128 stands for zero in the data rows.
Some points, one per row:
[102  87 123 140 121 101 165 129 122 126 114 133 147 104 154  92 144 134
 112 153 131 127 128 114]
[129  94 110 114 117 132 152 162 128 117 160 117 135 175 106  92 131 154
 108 133 140 103 156 105]
[129 131 125 151 122 115 144 138 143 107 112 133 107 106 115 138 112 143
 126  85 138 123 114  92]
[119 135 118 109 103  95 148 152 152 142 114 123 121  89 111 105 132  97
 133 118 151 129 168 165]
[146 129 131 104 129 122 146  83 145 124 150 125 161 125 139 105  94 157
 127 199 146 100 151  94]
[148 141 133 115 118 107 170 142 161 124 160 131 153 138 134 114 117 112
 146 110 148  89 109 147]
[128 121 151 115 123 123 127 139 165 137 117 106 122  99 111 152 119 125
 124 120 120 111 130 123]
[116 152  99 146 119 129 113 129 136 117 132 120 126 107 167 121 132 123
 162 140 137 131 111 145]
[122 126  87 126 119 178  96 166 145 132 185 125  67 112 129 171 118 129
 194  40 138 125 119  94]
[105 103 136 110 159 134 125 123 104 145 124 120 133 116 125 118 126 142
 151 111 141 141 148 104]
[116 120 140 122  97 106  98 124 170 138 150 117 110 106 120 127 100 119
 106 134 116 143 152 124]
[133  81 154  92 156 141 128 114 133 111  88 147 125 127 153 162  96  75
 136 150  92  88 131 124]
[114 119 127 166 108 143 169  73 122 215 100 143 122 135  73 148 127 148
 118 119 191 154 102  52]
[147 117 134 108 116 107 155 110 135 136 137 143 125 124 111 136 106 159
 111 161 105 111 130  92]
[111 150 122 109 118 156 119 125 160 135 118 137 117 137 141 137 105 113
 153 142 140 129 106 108]
[132 129 127 114 127 125 135 144 133 115 112 116 126  98 132 138 145 133
 136 139 119 113 115 137]
[ 91  89 132 117 137 153 151 140 127 148 127 170 130 131 101 152 134 138
 108 141 121 113 137 140]
[130 103  77 157  81  98 154  98 129 121 142 137 116 121 126 137 126 120
 152 148 153 124  88 132]
[139 118 125 111 128 109 120 152 138  91 121 101 127  80 143 145 144 130
 164 149 113  93  78 147]
[123 130 138 123 102 121 136 145 175 128 127 140 114 102 101 124  99 137
 135 115 135 121 128  96]
[107 131 156 117 169 158 139 117 123 129  55 124 129 108 121 136 132 146
 145 106 131 167 139 109]
[ 99 114 118 109 133 116 132 114 119 119 139 160 148 166 170 121 107  88
 138  91 171 116 128 128]
[143 132 142 118 141 159 142 138 187  65 168 131  99 110 161 130  80 141
 116 129  88 127 139 109]
[141 137 167 100 124 110  46 134  98 162 198 145 163 119 193 126 167 141
 136 124  86 148  60 124]
[173 117 123 172 126 167 168 152 168  90 130 145 103 139  69 172 105 137
 132 112  80  87 153 160]
[ 50 136  67 135 127 158 113 144 126 134 144 117 125 145 134 148 137 181
 126 176 152  92 126 119]
[ 94 107  86  83 102 102 160 149 119 144 151 170 100 125 138 125 126  72
 126 168 147  99 133 138]
[131 179 140 122 131  98 124 119 129 147 129 115 144 118 135 120 127 117
 146 108 152 135 112 146]
[132 148 129 127 135 110 100  95 109 152 119 129  94 109 110 155 112  88
 161 141 107 148 105 146]
[100 167 157 114 165 163 137 132 130 163 137 115 135 127 144 114 152 139
  99 112 119 171 152 140]
[ 95 107 115 139 120 102 129 141 134 130 157 125 112 107 136 114 121 121
 122 139 115 128 128 127]
[149 141 140 117 130 117 108 137 121 125 121  89 122 133 115 107 137  97
 155 113 142 148 116 157]
[133  71 128 141 115 111 110  92 106 109 138 169 149 136 143 134 113 100
 182  85 141 147  90 148]
[109 120 113 138 125 153 149 137 126 171 122 119 109 109 128 147 159 144
 109 140 120 118 136 102]
[109 122 133 121 140 154 160 141 160 115 208 131 155 159 155  86 122 138
 112 192  98 111 132 168]
[107 122  95 145 162 168 145 180 153  43 135  94 125 166 105 119  91 159
 144 133 127  69 169 151]
[139 160 139 113 141 142 145 114 143 116 129 129 130 111 137 135 127 135
 122 118 146 145 131 133]
[168 129 155 151 128 133 107 101 122 139 140  90 138 128  84 116 128 152
 127 132 129 155 141 132]
[106 174 129 117 141  95 132 149 137 128 112  85 121 101 157 113 136  96
 132 104 170 121 115 139]
[117  75 125 116  98 110  91 141 143  81 130 135 122  91 111 138 109 134
 119 147 160 103 124 111]
[138 100 125 175 111 114 141 145 157  97 105 144 150 121 150 134 123  97
 138 103 122  83 113 151]
[114 155 135  87 140 147 116 115 121 124 117 145 113 102 149 169 145 145
  92 121 142 149 139 122]
[154 117 143 129 114 116 143 110 148 138 145 106 109 109  94 135 115 133
 119 147 116 138 121 116]
[116 115 123 143 153 133 120 114 116  97 110 154 129 113 129 145 107 138
 152 100 131 130 148 132]
[126 136 127 150 146 157 161 126 167 141  99 123 127 138 140 102 108  79
 180 130 110 127 137 156]
[108 115 135 107 132 123 144 128 134 112 121 124 127 104 137 122 138 139
 110 157 120 145 124 137]
[129 166 137 169 138 145 115 123 135 118 116 143 156 136 129 117 116 147
 127 119 133 126 128 126]
[125 114 136 139 177 159 126  92 112 109 139 128 143 112 110 138 101 164
 155 131 154 121 142 108]
[119 143 129 129 148 151 128 108 122 110 134 147 135 129 138 144 122 131
 116 137 147 126 126 139]
[139 105 146 111 117 134 170 145 143  99 151 155 149 164  79 113 128 160
  99 130 138 130 114 140]
[121 112 120 164 115 121 135 118 141 116 114  85 141 138  97 131 131 158
 117 111 153 129 143 132]
[ 99 148 140 121 151 116 109 108 128 128 152 102 125 128 132 130 110 146
 115 125 131 148 134 119]
[142 123 113 122 134 106 141 133 101 103 182 150 144  76  71 146 152 211
 146 146 110 130 134 175]
[120 123 145  98  97 132 123 163 168 133 117 138 129 118 144 117 134 123
 122 152 103 121 108 114]
[158 125 146 112 126  57 120 139 111 120 136  81  97 101 120 100 118 104
 159 122 103 152  93 129]
[ 66 129 166 125 190 138 121 157 116 108 102 123 122 185 138 132 104 115
  64  87 122 119 130 112]
[117 138 131 102 131 146 115 114  82 188 111 130 136 131 111 130 162 136
 107 144 174 135 133 100]
[117 104 115 130 139 139 148 111 101 115  96 111 103 169 129 122 124 104
 112 154 131 145 115 116]
[119  69 119 158 101 124 189 113 122 192 129 167 139 131 108 122 144 127
  84 133 149 107 146  93]
[ 68  94 163 106 131 123  51 145 135 159 167 109  91 104 136 122 121 105
 108 124 113 164 110 104]
[185 140 142 114 122 133 151 128 124 108 146 158 141 145 128 102 123 140
 102 154 131 111 117 106]
[121 138 113 141 121 136 146 128 163 153 136 157 158 112 131 138 106 166
 154 143 129  65 132  90]
[145 182  76 128 110 153  88 140 114 149  85 121  97 125 131 128 134 130
 179 111 114 167 188 132]
[120 145 123 161 163 139 111 105  90  92  66 133 161 103 150  84 131 165
 177 134 131 184 155 125]
[154 140  93 132 114 135 149 148 121 110 130 126 123 141 128 107 140 137
 124 145 134 111 157 131]
[157 134 148  90 131 101 125  94 114 118 123 135 153 142 150 143 127 103
 135 113 120 147 122 166]
[131 175 129 184 129 140 109 119 139 109 108 144 164 145 129 114 114 159
 133 122 135 132 121 134]
[102 161  86 132 130  92 119 126 103 122 171 134 126 110 170 116 138 142
 138 133 139 129 118 138]
[124 134 103 133 116 132 145 121 131 132 155 117 117 152 128 125 128 117
 137 106 165 132 123 134]
[ 99 120 137 137 116 120 105 130 169 138 113  92 136 110 135 114 113 106
 124 156 124 120 149 142]
[119 100 124 141 116 139 127 128 155 103 134 109 108 108 160 145 143  87
 101 139 128 128 123 161]
[ 85  89 137 131 144 140 147 130 119 150 116 159 133 132  95 152 135 150
 100 133 115 123 139 130]
[148 120 124 126 145 166 140  91 140 126 141 131 118  94 110 145 105 102
 146 124 187 120 165 139]
[137 150 128 120 142 120 132  69 119 119 118 120 138 144 121 132  97 108
 105 155 157 137 179 152]
[145 137 122 111  71 107 123 144 164 124 105 108 139 164 176 132 155 116
 106  79 104 150 135 136]
16 more points follow, each with its number after it:
[137 120 125 124 122 100 114 152  89 136 113 110 146 150 147  93 157 117
 131 121 132 122  98 115] 0
[149 168 133 166 159 143 133 109 122 131  87 121 150 122 119 138 125 138
 151 152 111 117 130 150] 1
[115  96 117 102 120 131 139 130 126 127 138 130 120 141 146 149 131 114
 130 139 130 101 100 113] 2
[152 148 128 124 118 120 154 130 149 149 104 109 112 131  84 151 113 135
 118 129 126  95 137 102] 3
[102 134 167 128 131 134  64 174 114 147  54 157 107 122 130 135 140  78
  95 113 126 128  90 107] 4
[103 139 103 119 126  88 147 151 130 127 135 144 132 101 168 102 122 147
 138 107 131 114 154 101] 5
[141 104  58 152  41  80 166  90 145  99 149 144 110 103 120 133 119 129
 165 152 177 135  70 133] 6
[113 130 125 126 109 124 150 125 139 112 121 143 124 129 102 131 131 159
  95 131 143 155 128 133] 7
[115  96 103 145 112 112 132 141 146 107  95  96 106 127 121 132 109 128
 125 161 100 101 141 109] 8
[104  96 110 178 126 126 128 101 134 123 198 177  89 168 106 143  66 118
  69 186  92 103 135 103] 9
[125 124 128 114 128 158 144 111 149 156 161 129 128 120 115 123 112 116
 160 145 158 121 127 127] 10
[140 144 151 142 100 112 123 145 159 114  57 173 141 145 116  95  95  81
 154 134 112 145 114 141] 11
[131 128 158 112 121 118 126 142 173 139 107 108 120 100  97 161 114 113
 119 122 114 101 126 135] 12
[120 137 138 163 134  57 169  80 146  82 117  91 144 135 143 141  82 145
  98 112 159 110  72  92] 13
[ 95 118 132 123 169 148 123 150  96 105 102 195 132 108 139 144 124 148
 142  84 139 116 133 100] 14
[136 108 151 144 113 106 104 118 137 156 130 138 126 100 100 137 108 110
 126  98 139 122 150 111] 15
Which of these numbered points is nearest to each point below by angle, seen from the average point of the first points? Its number follows each.
[145 146 115  96 127 100 106 133  91 130 127 116 136 124 166 112 155 109
 149 133 111 140 133 160] > 0
[118  94 115 101 122 139 141 130 128 126 141 129 118 147 141 154 130 120
 126 149 124 102  93 113] > 2
[111 126 155 126 121 129  77 158 119 150  80 132 120 110 125 140 149  95
 105 114 139 122 104 113] > 4
[ 99 121 136 117 155 144  91 122 101 128 118 106  95 118 135 153 134 127
 100 126 130 149 120 104] > 4
[140 106 129 143 152 111 142 136  91  82 109 173 133 104 117 112 122 127
 124  91 151 132 160 134] > 14
[151 136 115  77 116 147 136 155 173 121 207  92 115 148 123  87 101 115
 134 178 154  77 132 113] > 10
[139 136 130 128 124 128 141 131 142 130 125 124 124 127 112 136 121 134
 123 128 132 110 132 119] > 3
[116  85 107 149 109 109 122 144 147 101  95  80  96 127 118 121 106 111
 138 159 100 106 126 109] > 8
[143  81 112 127 138 123 161  98 103  95 167 203 112 133 101 140  83 122
 105 216 104 101 131 134] > 9
[151  76 145 145  96 123 107 119 107 152 160 153 123 134 126 133 150  80
 105  66 144 156 124 142] > 15
[115 121 113 131 149 149 137 159 144  75 120 108 125 146 119 117 109 143
 139 127 127  98 152 136] > 8
[ 80 114  98  93 133 120 184 115 117  86 102 136 127 117 140 154 168 175
  79 144 133 165 143 162] > 7
[140 123 118 119 111 169 141 132 150 131 146 150 124 110 141 122 140 108
 139 152 153 126 123 133] > 10
[130 112 113 101 118 131 156 117 133 136 116  94 120 155 159 158 149  90
 106 135 139 100 112 128] > 2
[153 126 120  93 108 122 155  95 133 172 131 113 141 132 123 131 137  95
 143 169 137 118 146 159] > 10
[172 146 127 134 155 173 107 109 134 113 112  70 148 139 173 161 136 123
 156 147 115  84 115 129] > 1
[103 153  91 104 124  44 156 174 130 119 134 165 144  67 193  89 119 156
 146  79 133  89 184  79] > 5
[113 116 115 150 118 117 137 122 112 119 115 168 149 112  99 120 135 145
 112 154 149 127 145 151] > 7
[144  79 117 131 135 116 170  85 116 111 166 167 116 144 107 142  88 104
 100 223 106  84 129 141] > 9
[131 139 158 127 125 105  80 103 113 168 149 110 151 119 129 127 131 138
  80 140 133 135 159 121] > 15
[149  80 139 144 100 122 103 112 107 155 159 153 127 126 124 138 156  90
 108  83 141 152 125 143] > 15
[ 89 125 131 115 141 105 109 123  96 141  80 138 130 136 146 163 135 112
 124 105 134 126  97 115] > 4
[ 79 160 135 110 178 172 123 146 126 103 148 135 108 108 139 134 126 152
 125 115 157 150 120 125] > 14
[ 98  32 116 128 129 127 163 113 127 165  96  79  93  93 128 150 141  90
 124 178 102 113 144 109] > 8
[107 112 145 172 128 107  75  81 103 151 142 134 168 113 132 130 125 138
 103 121 163 142 132 119] > 15
[121 128 138 118 101 114 139 124 145 117 117 136 132 128  95 128 129 153
  86 134 147 149 130 127] > 7
[108 108 111 163 120 129 126 108 135 128 175 167  95 163 105 137  66 116
  96 181 109 107 131 105] > 9
[133 149 140 113 104  94  91 107 140 144 129 123 136 175 126 101  87  94
 149 124 111 164 140 140] > 11
[123 112 133 112 130 153 146 116 155 143 150 121 129 123 126 122 115 113
 156 136 150 118 121 121] > 10
[103 164 102  78 100 104 154 119 188 150 111 119 117 200 109 166  55 127
 150 140 121  72 124  89] > 3
[134 111 170 105 113 127 138 152 209 149  99  96 123  88  93 172 109 111
 122 117 106  77 140 129] > 12
[151 137 149 130 146 137 107 118 116 120 115 119 123  94 103 122 122 117
 134 158 132 131 133 136] > 1
[128  98  91 139  76  91 150  96 127 123 136 123 119 132 126 124 127 105
 148 142 166 138  86 137] > 6
[104 132 122 126 109 122 142 154 172 166 109 122  97  89  96 149 123 103
 137 130 131  96 136 134] > 12
[142 102 131 127 143 124 155  98 117 109 150 164 124 132 113 143  99 114
 114 184 112 101 119 140] > 9
[135 115 116 118 121 125 106  90 129 144 176 116 116 128 137 134 106  88
 152 135 147 131 150 147] > 10
[133  52 152 129 129 133 121  97 115 152 128 133 129 144 146 159 137  86
 141 109  94 144  84 126] > 2
[111 139 108 115 124  77 140 147 122 125 127 142 139 105 166 103 122 140
 134 100 134 109 154 101] > 5
[130 118 148 112 109  98 116 124 134 157 141 114 119 147 110 137 112 109
 114  87 150 121 108  89] > 15
[117  81 120  73 131 120 214 124 139 180  98  85 139 221 141 105 124  84
 168 158  94 106 114 108] > 2
[107 116 104 163 127 133 127 106 135 133 175 156  93 161 116 136  73 114
  97 175 111 105 137 108] > 9
[ 85  70 149  79 139 164 199 129 170 186 167  89 134  97 184 150 179  96
 102 127 157 100  90 119] > 2
[ 98 134 172  93 125 112 152 102 173 183 123 104 146 134 110 137 104 128
 114 161 118 123 121 117] > 12
[187 110 140 120 135 150 164 120 110 148 115 135 123 130  70 135 133 130
 155 117 126 123 143 118] > 3
[152 142 134 128 119 158 113 135 126 156 150 115 153 147 176 124 178 119
 132 125 104 135 102 146] > 0
[165 150 157 141 194 126 135  91  94  96 109 153 142 104  89 197 103 153
 134 127 112  95 141 163] > 1
[134 148 138 143 110 127 130 143 147 126  86 167 123 140 117  98 110 107
 135 132 120 149 130 133] > 11
[101 159  95  78 139  48 162 123  92 127 139 196 124  64 154 122 117  92
 138 146 170 106 140 152] > 5
[121 128 138 159 112 168 121 130 169 161 124 118 107 111 124 137 129 107
  98  94 149 144 170 109] > 15
[131 131 141 139 131  85 155  90 143 104 114 104 140 130 141 142 106 124
 116 113 145 122  95 120] > 13
[ 98 125  86 108 104  97 158 124 122 125 146 153 113 147 139 155 127 140
 117 166 132 104  86 117] > 2
[143 129 117 132  69 118 149 145 179 123 141 131 144 114 163 120 163 109
 151  91 143 128  79 154] > 6
[162 154 131 135 153 173  98 112 136 116 126  84 146 143 170 158 132 123
 150 142 113  90 117 132] > 1
[144 127 131 130 121  88  98 177  82 119 106  95 153 154 154  75 171 110
 138 111 123 122  95 130] > 0
[ 92  82 105 136 127  55 164  94 120  93 163 115 136 131 162 125 108 128
  90 132 144 118 126 124] > 13
[146  80 104 149 103 134 158 135 136 107  58 167 148 148 145 105 123  96
 169 162  93 107 128 132] > 11
[141  72 129 135 146 121 182  86 110 119 195 222 115 155  79 133  68  95
  84 251  98  84 124 149] > 9
[119 142 132 160 152 146 119 117 111 113  92 139 147 113 129 106 128 160
 153 139 116 163 136 124] > 1
[114 143 120 143 120 146 137 134 151 144 118 139 120 123 114 126 118 140
 136 125 130 129 140 112] > 3
[140  97 133 127 111 127 138 129 138 146 143 111 133 122 134 125 146 110
 119 152 121 113 122 136] > 2
[118 124 133 122 133 145 149 139 150 116 192 135 143 151 142  98 123 133
 109 186 106 113 130 160] > 9
[ 84  72 170 134 180 131 101 127  79 186 102 105 113 131  66 136 115 101
  73  90 161 106 204  97] > 15
[149 147 126 161  98 168 142 128 164  89 126 146 133 108 125 121 147 142
 104 148 139 152 123 165] > 7
[156 149 107 131 102 127 146 155 157 107 118 119 120 145 120 123 126 127
 158 137 102 115 100 152] > 11
[138 129 127 104 124 128 147  87 140 127 146 136 154 130 131 109 101 140
 137 183 148 118 147 113] > 10
[156 122 121 139 145 179 159  69 141 138 138 142 112  93 108 161 103  86
 140 124 190 117 188 145] > 10
[116 161 113 118  88 139 148 121 185 151 127 110 104 101 122 173 146  91
 112 156 163 111  89 171] > 12
[147 118 134 127 145 158  99 150 102 111 153 141 116 145  93 106 119 122
 113 149 145 108 144 120] > 9
[ 58 111  82 135 139  53 180 144 110 101 110 125 117 138  91 201 118 152
  84  63 204  38 102 100] > 13
[132 160 139 108 135 139 154 118 147 117 120 127 117 112 139 139 131 133
 106 128 132 148 129 129] > 7
[121  98 125  93 134 117 191 121 129 166 109  92 132 185 141 116 129 105
 143 148 100 113 123 118] > 2
[111 102 109 142  88 135 126 144 159 129 194 148 105 160 161 109 118 117
 121 119  93 151 115 116] > 9
[153 124 142  99 141 124 208 108 119 127  59 162 143 133 135 123 140 110
 134 131 115 155 133 142] > 11
[ 91 200  54 122 120  53 118 128  84 113 200 133 119  92 224  90 151 121
 147 158 158 138 115 153] > 5
[ 92 131 104 137 136  72 176 142 122 111 108 131 128 136  97 165 114 124
 113  99 176  62  99 130] > 13
[106 105  61 129  25  75 120 128 134 121  80 170  92 143 123 156 134 106
 128 107 135 163 132 151] > 6
[144 112 105 103  80 112 139 111 123 137 166 144 137 137 139 127 151 126
 121 158 146 136 106 138] > 6
[133 146 147  72 141 123  99 119 143 153 212 114 124 145 142 130  97 116
 148 111 109 131 145 131] > 10
[179 145 107 131 114 142 146 146 138 111 169  96  74 120  97 133 130 117
 104 127 125 122 170 146] > 3
[145 147 115 138 103 118 146 111 143 153 136 116 112 126  95 118 114 144
 135 167 117 138 131 118] > 3
[126 121  91 132 103 143 147 150 148 124 144 136  73 133 106 137 122 125
 194 103 112 151 100 130] > 6
[115 113  96 137 108 103 146 153 118 128 141  98 115 146 138 139 149 121
  93 164 126  73  95 120] > 2
[107 107 138 120 137 126  70  87 112 164  98 134 110 107 108 165  96  79
 164 130 126 144 148 142] > 15
[127 121 124 137 134 117 135 108 132 131 154 133 121 124 134 139 113  94
 127 138 130 116 127 153] > 9
[129 141 114  76 134  81 104 136  72 132 127 116 139 138 189  98 166  92
 142 147  94 154 135 182] > 0
[111 113 115 151 172 137 124 104  99  61  86 186 129 104 122 167  91 159
 171  79 135 138 157 132] > 14
[119 140 109  93 103 104 148 108 171 140 121 120 124 163 122 147  79 123
 147 144 130  89 128 100] > 3
[147  95 133 158  84  95 159 144 151 131 108 156 159  95 121 125 148 109
 134 111 161  86  88 134] > 6
[132 131  94 129 104  87 148 142  84 146  96 152 113 185 123 113 133 117
 123 111 109 133 114  99] > 0
[130 113 117 115 127 108 154 130 130 133 134  41  93 119 111  99 139 144
 123 160 115 152 134 111] > 8
[125 126 127 147 125 126 152 131 143 127 155 122 124  93 135 135 148 140
 118 158 116 120  96 140] > 6
[133 110 165 133 133 151 102 144 157 162 136 106 145 141 112 133 116 115
 167  51 141 110 121 105] > 15
[127 133 111 160  95 153 134 151 178 153 114 142  88 134 112 171 120 100
 143 158  72 104  88 144] > 12
[121 142 151 161 121 117 130 135 152 131 120  80 128 115 165 148 161 131
  98 118 126 123  26 104] > 13
[120 116 163 119 163 146 118 141 128 117 152 138 128 128 119 133 112 137
 131 103 121 127 117 116] > 14
[168 140 157 133 129 102  99 159  96 169 148 116 140 113 125 111 161 122
 132  98 114 116  98 115] > 0
[ 77 178 136 110 191 182 129 159 105 109 166 157 109 113 142 124 152 172
 106 102 156 164 124 138] > 14
[152 121 139 136 104 114 130 111 146 108 109 143 147 136 133 113 106 130
  99 139 128 127 145 108] > 11
[165 114  99  98  88 127 113 120 141 109 188 172 104 143 132 150 101 123
 133 149 110 111 141 125] > 9
[152 129  84 127  85 114 130 103 107 160 221 135 145 130 141 132 155 180
 181 100 125 145 126 124] > 6
[142 134 126 126 119  93 105 165  83 125 109 107 150 160 154  84 169 114
 128 112 136 120  91 126] > 0
[118 115 135 101 103 102 150 140 151 143 112 120 119 149 103 133 116 131
 118 123 119 123 118 101] > 3
[132  89 146 123 151 155 116 122 119 115 136 181 143 108 143 154 123 125
 130 112 109 122 152 129] > 14
[129 131 117 136  99 118 130 128 147 122 135 143  93 131 112 133 104 131
 113 135 114 144 125 103] > 9
[148 119 108 101 119 134 170 129 129 124 148 121 133 106 161 112 161 146
 124 133 128 140 150 124] > 5
[157 105 128 126  98 148 151 112 153 137 128 139 111 124 142 165 149 103
 123 142  93 136  91 150] > 2
[109 166 152  76 142 110 172 104 161 125 119  85 162 145 182  87 120 118
 176 108 179 153  57 107] > 13
[126 137 117 112 110 145 174 124 149 128  78 152 122 108 148 153 150 148
 120 124 129 148 107 109] > 7
[120 133 136 185 142 114  81 104 105 164 114 133 125 147  86 149  91 102
 120 125 129  99 135 117] > 15
[133 134 148 105 125 132 124  89 154 139 139 123 126 119 136 138 102 108
 133 140 131 150 128 133] > 10
[130 140  97 128 115 142 117 143 125 128 108 117 105 128 132 121 136 126
 141 143 129 123 144 109] > 8
[136 115 161 131 133 143 105 139 149 157 129 114 152 143 110 134 117 118
 172  59 137 109 120 115] > 15
[112 148 119 137 117 147 136 145 157 148 122 142 114 120 113 137 120 146
 145 120 120 131 130 111] > 3
[163 159 144 155 112 118 121 126 119 136 121 135 122 135  89 131 130 137
 116 112 137 136  97 115] > 3
[115 105 101 144 129 147 163 153 160 115 151 124 143 105 141 101 127 140
 161 100 150 105 183 138] > 5
[135 136 162 109 143 187  79  99 160 137 146  90 129  92 169 194 153 101
 156  87 129 152  95 167] > 12
[120 162 143  96 149 118  95 147 105 116 108 143 118 137 107 129 111 126
 130 134 128 128 119 131] > 4
[119 113 160 123 163 149 119 137 130 119 152 137 130 131 128 131 114 143
 128 101 105 134 123 113] > 14
[127 161 172 185 147 125 132 135 164 114 175 146 148 141 115 102  98 153
 112  81 116 143 104 128] > 13
[149 139 141  79 128 119 160  74 152 128 156 132 169 117 134  98  83 156
 131 224 143 106 156  95] > 10
[155 125 182  97 137  80  95  98 123 124 100 121 165 133 133 137 101 112
 162 110 115 128  92 127] > 11
[125 161 141 138 126 129  67 135 133 100 140 143  97 120 127 147 106 111
 119 137 122 132  84 129] > 4
[139 159 174 101 143 124  70 105 106 131 141 183 120  80 133 174 131 122
  82 168  92 154 112 159] > 4
[124 133 108 124 140 140  96 131  96 141 119  90 160 159 175 103 159 100
 151 151 154 108 119 138] > 0
[145  81 148 132 185 190 116  91  80 139 115 164  82 127  62 201 102  98
 106 162 114 106 159 131] > 9
[ 97 109 122 105 129 112 132 113 122 122 150 168 152 158 172 116 108  91
 138 102 161 117 119 125] > 2
[131 150 144  84 144 127 105 136 139 142 192 119 123 141 139 130 105 122
 144 116 112 123 139 135] > 10
[102  29 153 109 139 163 142 184 140 103 127  63 111 176  97  86 136 142
 101 122  99 129 141  83] > 8
[104 129 109 136 124 155 156 109 152 125 149 149 134 144 111 142 110 146
 144 154 146 118 131 148] > 10
[124 125 125 126 132 138 103 127 112 147 123 102 155 148 164 102 144 102
 138 140 148 115 122 128] > 0
[153 118 122  93 134 114 118 108 112 118 179  91 111 134 139 141 123 113
 152 109 144 125 110 123] > 2
[117 121 107 106 120 116 139 133 130 121 129 113  79 138 131 133 119  95
 124 150 100 146 137 142] > 8
[140 121 111 110 122 138 160 114 125 128 145 127 137 115 158 117 152 150
 130 137 131 140 151 123] > 5
[140 132 139 146 129 126  94 135 131 131 136 126 142 141 146 108 111  90
 147 121 121 113 136 139] > 11
[129 142 124 129 164 150 121 130  89 128 162 135 127 151 112 147 132 147
 108 141 134 101 126 130] > 9
[139 165 122 127 141 144 173 129 171 110  75  84 116 114 138 134 124 133
 117 131 122 119 163 119] > 3
[121  99 101 134 119 140 156 143 157 119 156 121 152 115 144  95 126 145
 155 108 162 106 175 125] > 5
[134 130 104 123 100 133 148 152 147 127 145 143  89 137 110 128 117 122
 183 101 108 151  95 133] > 6
[112 104 146 126 153 126 126 130 116 152 107 118 119 127  92 135 112 118
 114 110 136 113 163 109] > 15
[146 101 127 135 159 103 154 141  79  67 107 182 128  99 115 100 118 121
 125  83 154 134 177 144] > 14
[158 184 164 119 121 129  51 127 122 114  82 110 159 134 195 158 161 120
  50 142  98 112 108 126] > 4
[145 144  84 130 114 142 114 123 146  84 123 102 107 108 141 151 111 171
 142 145 134 108 149  92] > 8
[171 111 154 144 107 103 155 100 154 139 143  96 113 108  80 132 118 146
 119 145 104 142 110 115] > 3
[110  20  87 175  79 175 166 165 134 108 121 112 107 149 104  80 169 125
 137 142 116 166 160 152] > 8
[134 115 116 110 127 104 149 129 116 128 135  74 101 122 113 108 135 135
 124 154 123 142 139 118] > 8
[175 152 111  83 112 128  63 139  93 134 124 118 135 139 150 121 143 131
 178 131 123 125 132 116] > 0
[129 137 135 105 114 108 141 111 153 133 117 107 137 114 129 117 116 134
 120 151 137 126 146 116] > 3
[128 121 119 145 139 112 141 106 121 134 174 147 118 123 138 136 115  83
 128 141 136 105 122 161] > 9
[132 115 127 111 158 146 121 122 109 153 130 109 130 159 140 152 121  64
 111 120 154  64 177 136] > 2
[143 129 147 134  93 121 128 148 159 123 142 146 125  99 112 103 132 142
  98 134 127 142 128 117] > 7
[147 126 127 123 116  88 106 175  75 125 110  94 156 165 164  75 184 108
 131 114 133 118  69 127] > 0
[109 143 128 117 167 117 156 142  89 126  66  71 129 179 117  79 136 145
 135 117 130 166 134 106] > 0
[ 88 111 114 133 145 128 170 100 141 114 144 106 147 143 114 111 101 143
 160 162 143 132 126 153] > 10
[126 101 178 138 139 162  96 151 170 165 134  97 154 144 111 128 114 126
 171  21 142 111 128  98] > 15
[ 89 101 112  84 116 109 149 123 133 145 134  72 115 148 126 127 127 147
 110 124 157 128 137  81] > 2
[133 137 116 127 118 134 130 132 129 129 131 143 125 135 129 144 134 125
 137 126 128 117 107 133] > 2
[134 145  86 139 100 150 117 149 135 141 104 108 103 133 131 114 131 131
 148 154 128 122 139  93] > 8
[162 152 114 139 130 134 149 137 132 115 161 101  79 130 100 131 121 106
 102 128 128 126 156 147] > 3
[127 117 138 122 123 140 131 162 143 123 102 123 121 100 119 111 142 101
 136 122 155 120 117 125] > 4
[154 128 169 108 131  94  98 100 123 122 103 121 157 123 131 138 105 118
 161 119 122 131  92 127] > 11
[128 158 102 115 109 150 118 157 155 135 182 140 127 119 138 124 134 144
 157 125 137 110 126 134] > 10
[148  88 147 131 177 186 114 100  88 132 118 155  91 126  76 192 113 103
 103 158 114 105 154 127] > 9
[130 129 111 140  92 123 127 127 147 112 127 156  80 137 106 138  97 132
 105 139 115 146 126  93] > 9
[116 169  98 142 136 144 155 128 146 123 153 102  87 149 113 179 126 139
 108 104 113 127 141 160] > 3
[ 92 151 142 118 154 109 107 103 128 136 149  97 129 126 136 134 110 155
 116 112 135 149 138 112] > 13
[ 97 175  60 135 119  69 106 136  86 100 213 134 115 103 202  93 147 140
 137 133 157 137 102 147] > 5
[154 108 123 122 100 130 139 132 147 130 116 110 133 115 119 120 126 118
 134 145 159  93 121  97] > 3
[163 104 142 133  91 100  60  89  98 129 119 167 155 174 123 144 106 113
 162 124 111 142  76 128] > 11
[120  88 142 154 168 130 128 116 109 126 120  67 105  21 148 112 149 116
 104 185 128 137 141 116] > 8
[124 107 159 121 141 153  98 129 131 151 134 108 136 127 144 131 137  94
 133 117 141 121 110 125] > 4
[151 118 108 100  74 117 135 114 127 141 176 137 141 143 140 122 158 140
 111 160 136 137 102 133] > 6
[139 153 127 164 145 141 142  72 123 120 122 136 150 150 145 148 126 147
 133 144 107 154 118 153] > 1
[159 123 153 103 109 109 145 152 156 132 159 178 146  82 129 137 145 108
 161 125  94 113 111 186] > 12
[140  96 136 138 110 123 119 120 114 142 144 144 127 138 129 130 140  97
 112  90 141 143 123 138] > 15
[102 131 104 133 152  91 113 135  83 154 169 139  51 128 115 166 115  51
 102 155 115  95 113 157] > 9
[115 129 128 127 133 142 145 130 144 117 170 129 150 146 129 106 124 147
 118 173 122 115 125 153] > 9
[120 110 116 138 125 143 149 138 154 117 138 124 143 119 130 113 125 137
 144 104 147 115 164 131] > 5
